(in the rows, 128 means zero)
Each path below is one point turned by a fixed rotation once a step. After each direction that follows a path, write how fast that rotation turns it, in degrees each step (0 if it stays still).
Each turn is a multiple of 5 degrees from 10 to 175, or 0.
Each row of a path follows its step; steps can be skipped.
Path 1:
step 0: [119 118 137 117 126 139 146 128 115 130 135 139 137 140 147 138 136 125
 126 135 110 130 117 126 138 142 127 141 128 119 133 139 136 129 130 126
 131 131 135 117 141 114 128 128 128]
step 1: [128 118 128 118 130 139 112 124 136 125 127 152 127 120 126 137 120 120
 142 129 133 142 127 118 126 144 130 132 124 127 137 120 132 136 134 145
 132 118 128 128 125 153 134 130 122]
step 2: [137 122 128 130 133 122 141 113 139 126 148 145 117 143 132 117 127 132
 142 139 120 132 138 117 129 117 124 130 137 113 117 135 135 124 136 121
 129 129 143 126 114 123 123 124 123]
step 4: [128 114 119 135 127 131 141 137 121 122 127 119 132 123 113 121 124 128
 136 125 128 122 126 121 112 138 138 124 129 124  97 129 120 132 127 116
 141 129 138 109 121 131 120 124 124]
step 5: [122 138 127 138 134 128 116 124 134 123 129 137 135 149 133 140 137 132
 110 123 124 123 126 145 110 150 125 112 137 122 132 125 119 122 128 129
 144 127 133 127 133 121 123 134 136]
step 6: [131 127 137 122 114 134 111 132 124 122 128 133 113 119 117 125 130 129
 132 129 100 131 114 125 125 136 134 132 119 123 131 125 133 125 117 117
 122 138 128 101 130 131 122 137 139]
step 7: [116 136 108 125 133 138 127 119 136 120 125 141 124 124 117 127 124 120
 126 132 116 134 130 119 132 134 124 135 146 124 127 144 139 132 123 145
 146 126 127 136 133 113 142 135 139]
step 9: [131 113 120 141 135 137 144 134 124 133 132 137 125 132 117 103 122 142
 135 118 123 131 120 129 137 129 137 121 133 127 133 117 131 131 121 124
 135 129 121 147 134 107 130 131 120]
step 10: [128 131 129 126 134 122 126 120 116 125 112 128 140 123 125 129 108 139
 132 121 142 114 124 143 131 133 146 113 132 122 122 126 122 137 130 145
 115 127 143 117 117 128 129 136 133]
Speeds:
[127 125 131 130 124 128 128 132 125 130 128 129 126 125 125 126 126 128
 127 128 127 129 131 127 131 134 126 126 125 126 132 129 128 130 127 124
 130 127 121 128 125 131 129 126 128]
135
[131 130 127 129 126 127 131 129 126 125 133 127 128 127 128 127 130 131
 129 128 131 125 129 130 123 126 125 126 128 129 127 124 125 128 126 132
 132 131 128 125 125 132 128 123 132]
45
Path 2:
step 0: [129 139 139 130 138 143 134 129 132 129 148 131 125 115 123 119 126 133
 119 125 125 124 135 126 136 132 115 145 128 115 138 125 121 133 108 124
 121 138 121 128 129 130 136 139 122]
step 2: [115 130 131 123 140 130 141 145 115 137 133 119 132 121 139 136 125 131
 129 124 134 113 124 116 124 115 119 128 128 126 130 130 120 134 121 136
 120 136 116 135 137 142 135 142 134]
step 3: [117 134 138 128 124 123 117 125 122 112 136 132 137 139 132 134 118 128
 122 129 123 137 115 128 122 111 125 146 142 117 129 121 144 135 134 130
 132 131 136 118 132 129 122 139 133]
step 4: [117 129 135 122 117 129 149 132 113 130 130 129 134 126 130 126 122 135
 129 122 131 130 128 131 141 126 132 126 137 126 130 123 119 126 134 115
 129 139 110 156 129 125 118 134 134]
step 5: [140 139 137 134 119 137 128 141 136 118 132 126 128 130 124 133 137 134
 115 129 107 117 128 130 124 109 116 136 125 115 132 124 134 127 137 137
 123 133 137 135 130 120 118 132 132]
step 6: [130 132 138 119 136 114 131 128 121 131 122 110 140 113 117 135 118 135
 123 136 124 132 127 116 134 134 138 109 133 119 136 118 134 131 137 123
 140 138 126 134 132 126 118 131 126]
step 8: [119 144 135 121 133 138 111 113 127 123 134 126 127 114 115 127 128 133
 136 128 121 140 130 132 134 138 134 132 128 107 136 124 136 129 116 124
 134 150 125 131 130 129 131 134 132]
step 9: [126 120 142 143 114 138 137 117 133 126 137 126 126 139 127 129 134 133
 116 137 139 119 128 125 135 127 131 108 125 139 132 120 135 123 120 138
 126 138 124 138 129 129 133 133 146]
step 10: [125 151 128 130 138 140 112 135 119 125 136 112 123 114 127 129 125 132
 132 132 123 110 130 122 126 116 119 127 126 128 128 130 126 131 122 122
 134 134 119 117 136 133 135 130 144]
Speeds:
[124 128 129 130 128 125 129 126 126 130 129 132 125 127 132 126 127 130
 131 126 124 126 131 128 128 123 129 129 130 134 126 132 133 129 131 128
 127 130 125 126 131 129 127 130 131]
45
[131 127 128 133 124 130 129 130 130 125 130 130 129 125 128 123 127 128
 126 128 128 125 129 133 133 126 128 126 128 127 128 129 128 128 125 124
 127 130 126 127 129 121 129 126 128]
80
[132 131 129 130 126 128 128 127 127 129 128 129 126 134 130 126 130 129
 124 129 130 126 132 125 128 126 130 132 127 123 129 127 130 132 127 131
 128 122 125 127 130 129 128 124 128]
160
